The rows below fall into families. The same turns and mirrors carry the whole set onto itself and the rows of a family onto each other. For each named row, which other rows are in its family? Write them in the order they are listed.
These 40 rows form 5 families of 8 rows each.
Q_858: [ -5   4   2   8  -2  14  11 -17   1   6  10  14  10   2  -6 -14  -9  -4
  -8  -3  -4   0  10  -3  -4  -3   0   5   4  -3   1  -5  -4   7 -11   4
   3  -6   1   4  -4  -7   8  10  -6  13  11  -5  15  -3  -3  16   4  -4]
Q_171: [ -2   0   0   2  -1  -5   0  -5  -3  10  -1   8  14  -5  -1  -9  -2   0
   7  -4 -11  -7   9   4   7   4   2  -2   7   6   6   5  -3  -8   1   3
   2   1   2   9  -4  -1  -6   5  -7  12   4 -16  12   7 -17   9  -1  -6]
Q_230: [ -9  16   9  -4   1   0   2 -15   0   3   2  13  10   7 -12  -7  -4  -4
   6   7  -9   6  13   7   9   3   0   7  -5   9  -2 -10   3   6  -8  -7
  -1  -9   5  14  -6  -1   6  11  -7  13   4 -14   2  10  -3   6  -6  -9]
Q_116: [ -6  10  -7   0  -2  -4   3  -6  -4  15  -8  19   9   2  -8   2  -9   6
  -5   5   1  -8   9   7  15  -4   4  -5   9  -3   1  -2   1  -1  -3   5
   4 -11   0   5  -1   1  -1   1  -3   6   6  -9   8   6 -10  14  -2  -5]
Q_254: [ -5  10  -8   4  -2  -3   4  -3   0  16  -7  16   5   4 -10   2  -7   3
  -2   6  -2  -3   9   8  15  -3   1  -4  10  -6   2  -1   2  -6  -5   6
   4 -13   1   8   0   3   1   1  -6   8   9  -8  10   7  -8  13   0  -5]
Q_165: [ -7   2   0   8   0  19   9 -18   0  10   5  12   7  -2  -8 -12 -10  -3
 -10  -5  -5  -2   8  -2  -5  -6  -1   4   0   1   4  -5  -4   8  -9   2
   9  -6  -1   5  -3  -9   8   8  -2  11   7  -4  12  -1  -5  13   1  -2]
Q_521: [ -6   0   3  -1  -4  -2  -2 -14   1   5  -3   6  10   0  -4  13 -11  -1
  16 -10  -4   3   9  -1   2   6   3   6   6  -7   7  -7  -2   1  -3  -9
   1  -3   5  -1   3  -3  -2  11  -4   5  -5 -10  10  -1  -5   6   2  -5]
Q_287: [  0   1  -2   1   3  -5   7  -4   0   9  -3   8  14  -3  -8  -8  -2  -1
   2  -2 -13  -8  12   7   7   2   6  -5  11   5   8   3  -3  -5   0   1
   1   2   2   7  -5  -2  -8   4  -3   9   7 -18  12   7 -13   7   1  -2]
Q_532: [  2   3   1   8  -1  25  10  -5  10   1  -5  16   7   2  -4  -3 -11   1
  -1  -4  -5  -2   5   4   2   5   2   4  11 -10   1 -10   2   4  -8 -11
   3  -2  -6   5  -4  -7  11   0  -6  16   6  -6   8   3  -1   4  -4  -7]
Q_195: [ -9   4   4   1  -3   1  -2 -16   6   2  -9   7   8  -1  -8  10  -5  -2
  15  -7  -4   3  10   5   3  12   3   5   4  -6   8  -5   3   3  -3 -11
   7   0  10   1   0  -1   0  10  -2   5  -5  -1   7  -3  -3   6   1   1]
Q_10: [ -3   1  -1   4   4  -6   5  -2   2   7  -2   7  18  -6  -3  -4   1   0
  -1  -1  -9  -5  10   4  10   4   4  -3   6   7   3   0  -1  -5   0   5
   4   5   1  10  -3   2  -8   6  -2  12   5 -15  11   9 -14  10   4  -1]
Q_259: [ -5  -1   2   2  -7   1  -3 -13   2   7  -7   9  10  -2  -7  10  -7  -5
  16 -11  -4   4   9   4   3  11   1   8   4  -9   6  -8   0   5   0  -7
   5  -1   8   2   4  -1  -1  10  -5   5  -3  -3  10  -3  -6   6   3   2]
Q_190: [  4   3   0   4  -1  22   5  -7  12   3  -3  10   3   4  -3 -10  -8   2
  -1   0  -5  -5   0   0   4  12   2   7   6  -4   2 -11  -3   3  -6  -8
   6  -2  -8   5  -4  -8   8   2  -7  13   5  -2   4   6  -3   0  -5  -9]
Q_756: [ -4   8  -8   4  -1  -1   6  -7   0  14 -11  19   7   3 -12   0  -8   3
  -2   7   1  -5   7   5  14  -1   3  -6   6  -8  -1  -4   1  -3  -3   6
   3 -11   5   8  -3   2  -2  -1  -7   8   6  -9   6   6  -7  13   1   5]
Q_546: [ -9  -1   5   1  -5   0  -1 -13  -1   4  -8   9   7  -3  -6  11  -9  -3
  14  -7  -5   4  10   1   2  10   2   3   8  -8   9  -4   3   5  -1 -12
   7  -1   9   2  -4   0   0  10  -3   4  -3  -2   7  -3  -4   6   4  -1]
Q_247: [ -7   2   1   9  -4  19   9 -14  -3   6   6  15   9  -3  -7  -9 -11  -6
 -11  -2  -6  -1   8  -3  -3  -6  -3   7   2  -1   4  -4  -4   4  -9   3
   9  -6  -3   6  -6  -5  10   8   0  14   8  -2  11   2  -5   9   0  -5]
Q_341: [-11   9  -4   0  -7   0   2  -4   1   8  -6   9  -2  -3   0   6 -11  -9
   8  -5   3  -5  12  -1  -3  11   2   4   0  -5   0 -10   9  -4  -5  -4
  10   2   9  -1  -1  -7  -5   5  -5  19   8 -10   4   0  -1   6  -2   5]
Q_739: [-10  10  -3  -3  -6  -1   3  -4   1   8  -6   5  -3  -3  -1   4 -13  -8
   4  -4   2  -5   6   2  -5   9   0   8   5  -3  -1  -6   7  -4  -8  -2
  10   4  11  -5  -2  -7  -4   5  -4  16   7  -9   4  -2   0   6   0   7]
Q_94: [ -7  16  10  -2   2   2   3 -14   1   2   1   7  11   5 -10  -7  -3  -6
   4   8  -9   8  12   3   7   6   0   4  -5  10  -1  -6   0   7 -12  -8
  -1  -5   3  11 -10  -2   3  12  -8  16   7 -13   4   4   1   9  -9  -9]
Q_498: [ -3   8 -10   4  -2  -2   4  -3   2  16  -5  14   6   3  -7   6  -5   2
  -5   4  -4  -5  10   8  16  -3   4  -2   6  -3  -1  -1   2  -1  -3   8
   5 -13   3   6   2   2   2   0  -4   6   4 -10   8  10  -7  14   0  -2]
Q_34: [ -7  -2   3  -1  -7   2  -1 -18   1   4  -8   7   8  -2  -5  13  -5  -3
  15  -8  -2   3   7   3   4   9   3   3   3  -6   6  -5   1   6  -1 -10
   4   0   7   1  -1  -4  -1   9  -3   4  -4  -3  10   0  -4   7   2  -1]
Q_480: [-11   8  -4  -2  -6   2   6  -4   1   8 -10   7  -1   0  -3   5 -10 -10
   2  -2   5  -5   9   4  -4  10   4   2   3   0   3  -9   3  -1  -7  -3
  10   2  10  -3   1  -6  -9   4  -2  16  13  -6   5  -5   0   7  -2   7]
Q_907: [ -2   9   2 -12   0   5 -11  -4   4   0   0   7  11  -1  -3  -7 -15  -5
   4   1  -4   3   5   3   3   0   2   8  -2   7   0 -12   3   7  -3 -10
  -2   1  10  10 -10   5   7  13  -9  10  19  -6   9   2  -7  12  -8  -5]
Q_82: [ -8  15  10  -3   6   1   2 -15   0   2  -2  10   9   7 -10 -13  -4  -5
   3   5 -12   8  10   7   5   3   3   7  -3   9  -4  -7   2   7  -8 -10
   1  -9   7  10  -5   3   5  11  -6  15   7 -13   1   7  -1   6  -5  -8]
Q_846: [-10  17  10   0   1   4   7 -12  -1   5   1   9  13   8 -10  -9  -3  -4
   5   3  -6   5  13  11   1   5  -1   4  -3   9  -2  -6   1   7 -10  -8
  -2 -10   4  11 -10   4   5  10 -10  15   7 -13   2   0  -1  13  -8 -11]
Q_314: [ -9   2   2   8  -1  18   9 -16   4   6   5  13   7   0  -6 -14 -11  -5
 -10  -2  -3  -2   6   0  -3  -4  -6   7   4   0   5  -6  -4   4 -11   3
   9  -8   1   4   2  -6  10   9  -3  11   3  -2  12  -1  -3  15   1  -4]
Q_32: [  0   2   0   9   1  24   7  -6  13   2  -3  15   7   3  -1  -7 -11   0
  -2  -3  -6  -6   5   1   4  10   3   5   7  -8   0 -10   0   3  -8  -8
   0   0  -6   6  -1  -5   8  -1  -8  17   7  -3   3   5  -1   5  -4  -7]
Q_587: [  0   3   0   6   2  24  12  -6  12   2  -3  11   2   2  -2 -10  -9   2
  -2  -4  -4  -6   2   3   1   5   2   8   9  -7   1 -10   2  -2  -8  -8
   0  -2  -4   7  -7  -5   9   3  -7  18   6  -4   4   6  -3   4  -3  -9]
Q_581: [ -3   8  -7   4   0  -1   6  -5  -2  16  -5  13   6   2  -7   3  -7   5
  -6   5  -3  -7  10   8  18   1   4  -4   9  -7  -1   0   2  -2  -3   7
   5 -11  -1   7   0   3   1   3  -8   8   6 -10   8   8  -5  13  -3  -8]
Q_708: [ -1   4   4   7   0  24  10  -3  12   2  -2  11  10   0  -2  -3 -11  -1
  -2  -2  -4  -6   5  -1   4   6   0   7   6  -7  -2  -9   1   3  -9  -8
   5   0  -6   6  -5  -5  11  -1  -7  16   6  -5   7   4  -1   2  -4 -10]
Q_982: [  1   6   1 -10  -2  10 -12  -7   2   2  -1   7  13  -1  -5  -5 -12  -3
   2   6  -6   5   2   1   3   3   2   5  -2   4  -5  -9   2   6  -7  -8
  -2  -1   7  12 -10   6   6  16 -10   4  16  -4   6   2  -6  13  -9  -6]
Q_990: [ -2   6   1 -10  -4   7 -11   0   8   1   2   8  11  -2  -6  -8 -13  -6
   5   2  -5   5   2   1   3   1  -1   5  -3   3   0 -11   1   4  -5  -7
  -1  -3   8  10 -10   8   6  15  -9   5  17  -7   6   3  -6  12  -9  -6]
Q_218: [-12   7  -5  -2  -9   0   0  -5   1   6  -5   6  -3  -6  -1   4 -11  -6
   4  -5   0  -5   9  -4  -4   9   1   7   3  -5   2  -3   8  -3 -10  -4
  12   3   8  -5  -2  -7  -3   8  -1  16   8  -7   9  -2   3   8  -4   6]
Q_22: [ -4  -2  -3   4   5  -3   3  -3   1  10  -2   6  14  -3  -7  -8  -2  -1
  -2  -1 -13  -5  12   6   9   2   4  -5   9   6   4  -1  -1  -6  -1   4
  -1   5   6  12  -7   1  -9  10  -3   9   6 -15  12   7 -14  12   2  -2]
Q_172: [ -1   5   1 -11   1   8 -10  -3  10   2  -1   9   8  -1  -3  -8 -10  -6
   2   2  -7   8   3   2   4  -1   0   7  -3   6  -2 -10   2  10  -5 -10
  -3  -4  11   9  -8   5   5  13  -9   8  16  -4   7   4  -8  14  -7  -5]
Q_760: [-11   8  -1  -2  -7  -1   1  -5   0  10 -10   5  -2  -3  -1   2 -13  -7
   6  -7  -2  -6  10   0  -3   9   4   7   6  -5   1  -4   8  -2  -8  -4
  10   1  11  -5  -3  -5  -3   4  -1  19  11  -6   6  -2   3   7   1   4]
Q_40: [ -1  -2   0   5   4  -5   3  -5  -1   8  -5   8  18  -2  -2  -7  -1  -1
   0   0 -12  -8  13   3   8   3   4  -4   8   5   7   0  -4  -6   0   1
   2   5   2  10  -4   1  -7   7  -5  13   7 -17  13   8 -12  12   1  -1]
Q_316: [ -4   3   3   8  -2  19   9 -15   0   9   5  16  10  -5  -5 -14  -9  -7
 -12  -3  -6  -2   7   2  -3  -5  -4   5   2  -1   4  -5  -3   5  -9   5
  11  -3  -3   4   0  -8   6   9  -3  14   8  -4  11   3  -5  10   0  -1]
Q_904: [ -7  19  10  -8   2   1   7 -13  -2   2   3   9  12   5 -13  -9  -4  -3
   4   5 -10   7  11   6   6   5   1   7  -2   9  -3  -8   3   7  -8  -7
   0 -10   6   9  -7   1   4  11  -6  16   3 -13   2   4  -2   7  -8 -10]
Q_757: [  0   7  -2 -13  -1  12 -10  -6   6   1  -3   6  12  -2  -8  -8 -15  -7
   4   4  -6   3  -1  -2   3   1  -3   5  -3   5   0 -14   3   2  -7  -8
  -2  -2   5   9  -8   5   3  13  -6   7  10  -3   3   8  -6  14  -8  -3]

Which other rows belong to the same family as Q_82? Q_10, Q_546, Q_247, Q_498, Q_708, Q_172, Q_760
Which other rows belong to the same family as Q_581? Q_230, Q_532, Q_195, Q_907, Q_218, Q_22, Q_316
Which other rows belong to the same family as Q_40? Q_254, Q_165, Q_739, Q_34, Q_32, Q_990, Q_904
Which other rows belong to the same family as Q_756? Q_858, Q_171, Q_521, Q_190, Q_480, Q_846, Q_757

The rows below fall into families. The same turns and mirrors carry the whole set onto itself and the rows of a family onto each other. For each named row, which other rows are in its family? Write them in the order they are listed.
These 15 rows form 5 families of 3 rows each.
Q_503: [  6   3 -11   0  -1   2  -3  -1  -2   5  -1   4   5  -4  -1   6  -8  -8
  -2   3  -7   5   0   7  -1  -4   9  -5  -5   4  -3   9]
Q_281: [  2   1  -3   5  12   2  -7   2  -2  -1  -1  -8 -10  -9   1   5  -6  -4
  -4  -2   7   4   1  -4  -2   7 -10  -1   3  -1  12   1]
Q_325: [  6  -1  -6  -3  -1   1  -5   2   2  -1   4  -1   6  -4  -4   0 -11  -3
  -5  -2  -6   1   2   4  -1  -6   7   1 -15  -2  -9   9]
Q_959: [  0   5  -5   5   2   1  -2  -6  13   6  15 -10   1 -12   4  -2  -9   5
  13  -2   4  -1  13   2  -7  13  -4   1  -7   1  -3   6]
Q_357: [ 3  4 -5 -2  1 -4 -2  0 -1 -2  1 -5  5  4 -2  6 -7 -9 -3 -3 -3  1 -1  4
  2  2  7  2 -9  1 -3 21]
Q_829: [ 10   7   1  -1   9  -6  -7  -2  -3  -2  -1 -11  -7  -8   2  10  -3   1
  -3  -3   2   5   3  -2   3   6 -11   0   2  -5   8  -3]
Q_539: [  7   7  -6  -4  -1  -1  -6  -6  -2   0  -3   2   9  -2  -1   8 -10  -2
  -5   1  -8   7   2   1   0  -1   6   3 -12   3  -4  13]
Q_286: [  2  -1  -5   0  11  -6  -7   7   4   2  -1  -9  -4  -5   1   7   0  -2
  -4  -2   0   5  -1   1  -1   8 -11   1   1  -5   4  -8]
Q_207: [  8   0 -13  -6   1   2  -6  -4   5   1  -1  -1   2  -2  -6   4 -16  -6
  -4   3  -6   5   0   2   1   2  10   1 -11   0  -6  10]
Q_793: [  7   3  -4  -1  -2   0  -5 -11  13   4  15  -7  -4  -7   5   1 -11   2
  16  -4   1  -3   9  10  -6  13  -4   0  -6  -1   1   5]
Q_609: [  4   5  -5   6   0   1 -12 -10   9   6  11 -11   1  -4   7  -4  -9  -6
   8   2   4  -5  16   8  -3   9  -5   4  -4   8  -2   8]
Q_869: [  8   8  -5   0  -2   2  -5 -15   7   5   7 -12   2  -8   6  -4  -9   6
  11  -1  -3  -2  14   7  -4  13  -7   3  -4   1   2   8]
Q_43: [  4   6  -3   1  -1   2  -1  -9   4  10  11 -12  -1  -6   5  -5 -10   1
   9  -7   0  -6  13  10 -12   9  -2  -2  -8   2   6   8]
Q_112: [  7   0   2  -4   8  -7  -6  -2   2   2   3 -14 -10  -8  -3   5   1  -5
  -7  -3   4   9   5   4   1   6 -10  -4   6   1   2   2]
Q_693: [  7  -1  -2  -1  10  -6  -7  -3   1  -3   3 -10  -6  -6   0  12  -9  -4
  -7  -3   7   3  -2  -2  -7  11  -9   0   2  -5   4  -6]

Which other rows belong to the same family as Q_286? Q_325, Q_959
Which other rows belong to the same family as Q_207? Q_793, Q_693
Which other rows belong to the same family as Q_609? Q_357, Q_112
Which other rows belong to the same family as Q_829? Q_539, Q_869

The rows below fall into families. The same turns and mirrors carry the whole set onto itself and the rows of a family onto each other. For each named row, which other rows are in its family? Write them in the order they are listed.
These 32 rows form 4 families of 8 rows each.
Q_285: [  0   3 -11   4   0 -10 -12   2   2   5  -9  -4]
Q_770: [  2  -8  -5  -3   0   0  -8  13  -9   8 -11  -1]
Q_152: [ 2  2 -2  1  7 -1 -3  1  1 19 -7  4]
Q_956: [ 5 10 -5 -4  3 -5 -2  1  7  4  5  7]
Q_439: [ 1  5 -3  2  7  1 -4  2 -1 18 -8  3]
Q_577: [-2  0 -6  0 -9 -7 -3 11  8 10 -2  8]
Q_575: [  4   2 -10  -8  -5  -8  -7  12  -3  -6  -1   2]
Q_848: [  1  -6  -7  -3  -1  -2  -7  12 -10   9 -14  -1]
Q_170: [  0   3  -9   3   3  -7 -14  -1   0   9  -9  -4]
Q_115: [ 8  6 -5 -4 14 -4 -5  4 -6  2 -1  3]
Q_510: [  8   3  -7  -7  11  -1  -7   2 -10   3  -6  -1]
Q_13: [ 3  9 -6 -3  0 -5 -3  0 10  7  0  8]
Q_621: [ -2  -3  -8  -2 -12  -4  -5  10   4  11  -8   4]
Q_557: [  4   2 -13  -6  -3  -9 -10   9   0  -5   0   2]
Q_967: [ 4  3 -6 -5 13 -4 -8  4 -9  0 -2  1]
Q_250: [  2   1  -7  -2 -11  -3  -2   9   7  12  -7   6]
Q_631: [ 2 -1 -2  3  6  0 -5 -2  2 16 -9  5]
Q_927: [  6   1  -2 -11   2   2   3  11  -4   8   0  10]
Q_516: [  6   0  -4 -10   0   0   4  14  -2   5   0  11]
Q_738: [  5  -1 -10  -9  -6  -9  -6  11  -1  -5  -1   3]
Q_344: [  1   3 -11   4  -1  -9 -14  -1   0   4  -7  -1]
Q_120: [ 3  9 -8 -7  6 -9 -4 -1  6  5  2  8]
Q_309: [ 6  3 -1 -9  3  3 -1 12 -4 10 -2 13]
Q_308: [ 4 11 -7 -4  3 -8 -2  0  6  5  3  7]
Q_716: [  3  -5  -4   1  -4   1  -6  14  -8   7 -11  -2]
Q_154: [ 6  3 -7 -4 13 -2 -6  3 -9  1 -3  0]
Q_678: [  0   1 -12   2  -1 -10  -9   1   2   3  -7  -7]
Q_182: [ 2  2  0  0  5  2  0  4 -2 17 -9  5]
Q_166: [  3  -6  -7  -4   2  -3  -7  13 -12   6  -9  -2]
Q_353: [  5   0  -1 -11   3   2   4  14  -3   8  -1   8]
Q_711: [  5   5 -11  -9  -4  -8  -5  15  -4  -3   0   2]
Q_574: [  0   0  -5  -3 -11  -5  -4  10   7  12  -6   7]

Which other rows belong to the same family as Q_250? Q_956, Q_439, Q_848, Q_967, Q_738, Q_344, Q_353
Which other rows belong to the same family as Q_13? Q_170, Q_115, Q_621, Q_557, Q_516, Q_182, Q_166
Which other rows belong to the same family as Q_285? Q_770, Q_152, Q_575, Q_927, Q_308, Q_154, Q_574

The rows below fall into families. The same turns and mirrors carry the whole set onto itself and the rows of a family onto each other. For each named row, which other rows are in its family? Write them in the order they are listed.
These 32 rows form 4 families of 8 rows each.
Q_394: [ -7  -2 -10 -13  -7  -1  11  10   0   3  -7  15]
Q_205: [ -5   2  -8 -13  -9  -5  -6   6 -10   2  -3  -6]
Q_179: [ -8  -2  -6  -7 -11  -1  -2  -2  -8   4  -4  11]
Q_505: [ -1   7  -9  -6  -6   1   5  15 -15   5   3  -5]
Q_87: [ -2   3 -10  -5  -2   5   9  12  -9   4  -2  -9]
Q_790: [  0   3  -4 -11   2  -1   0   8 -10   3  -1  -6]
Q_644: [ -9  -3 -13 -19  -5  -8  -2   8  -6   4  -5   2]
Q_449: [ -4   3  -8 -13  -7   0  13  10   2  -2  -8  13]
Q_390: [-4  9 -4 -1 -6  3 12 10 -1 -1  3  3]
Q_897: [-8  0 -6  0 -6  2  1 -2 -5  5 -2  1]
Q_679: [-9  0 -4 -7  0  2  8  1 -1 -2  0  2]
Q_704: [ 0  7 -4 -2 -3  4 13  9  1  2 -6  2]
Q_707: [ -5   5 -14 -12 -17  -4   0  14 -15   3   1   0]
Q_822: [ -1   6  -2   0 -14   5   3   6  -6   1  -2  -2]
Q_799: [ -5   5  -5 -11  -6  -1  13  11  -1  -1   1  16]
Q_665: [ -2   1 -12  -7 -15   1  -2  10 -16   8  -5  -2]
Q_100: [ -6   7  -8   2 -16   1   3   8  -4   5   0   3]
Q_603: [ -4  -1  -8 -17   6  -4   4  10  -7   5  -4   2]
Q_373: [  0   8  -5   0 -16   3   3   6  -5   4  -7   2]
Q_827: [ -4   4 -12 -12   2  -1  13  18  -9   4   2   2]
Q_915: [ -4   3  -8 -10 -20  -2   3   7  -3   1 -10  12]
Q_638: [ -5   1 -16 -10 -17   0   2   9 -16   4  -6  -2]
Q_717: [ -5  -2 -13 -20 -13  -3   3  12 -13   1  -6  10]
Q_15: [ -8   1 -16 -19  -8  -6   7  17 -10   1   0   7]
Q_393: [ 0  4 -2 -5  1  5 14  9 -3  1 -2  6]
Q_686: [ -1   5 -11  -7  -6   5   9  10 -15   1  -3  -9]
Q_16: [ -7   3 -10  -7 -17  -3   4   9  -5   5  -2  16]
Q_324: [ -8   1 -11  -9 -21  -1   1   6  -4   2  -7   7]
Q_292: [ -5   0 -10 -19   0   1  14  14  -7  -3  -2   3]
Q_185: [ -9  -2  -4 -14  -4  -1   5   0  -4  -4  -2  12]
Q_655: [ -2   2 -11 -15   1   3  15  13 -13  -1  -3   2]
Q_110: [ -6  -2 -17 -19  -9  -2   9  12 -14   2  -7   8]

Which other rows belong to the same family as Q_827? Q_505, Q_390, Q_707, Q_799, Q_100, Q_15, Q_16
Which other rows belong to the same family as Q_638? Q_449, Q_704, Q_373, Q_915, Q_686, Q_655, Q_110
Which other rows belong to the same family as Q_393? Q_394, Q_87, Q_822, Q_665, Q_717, Q_324, Q_292

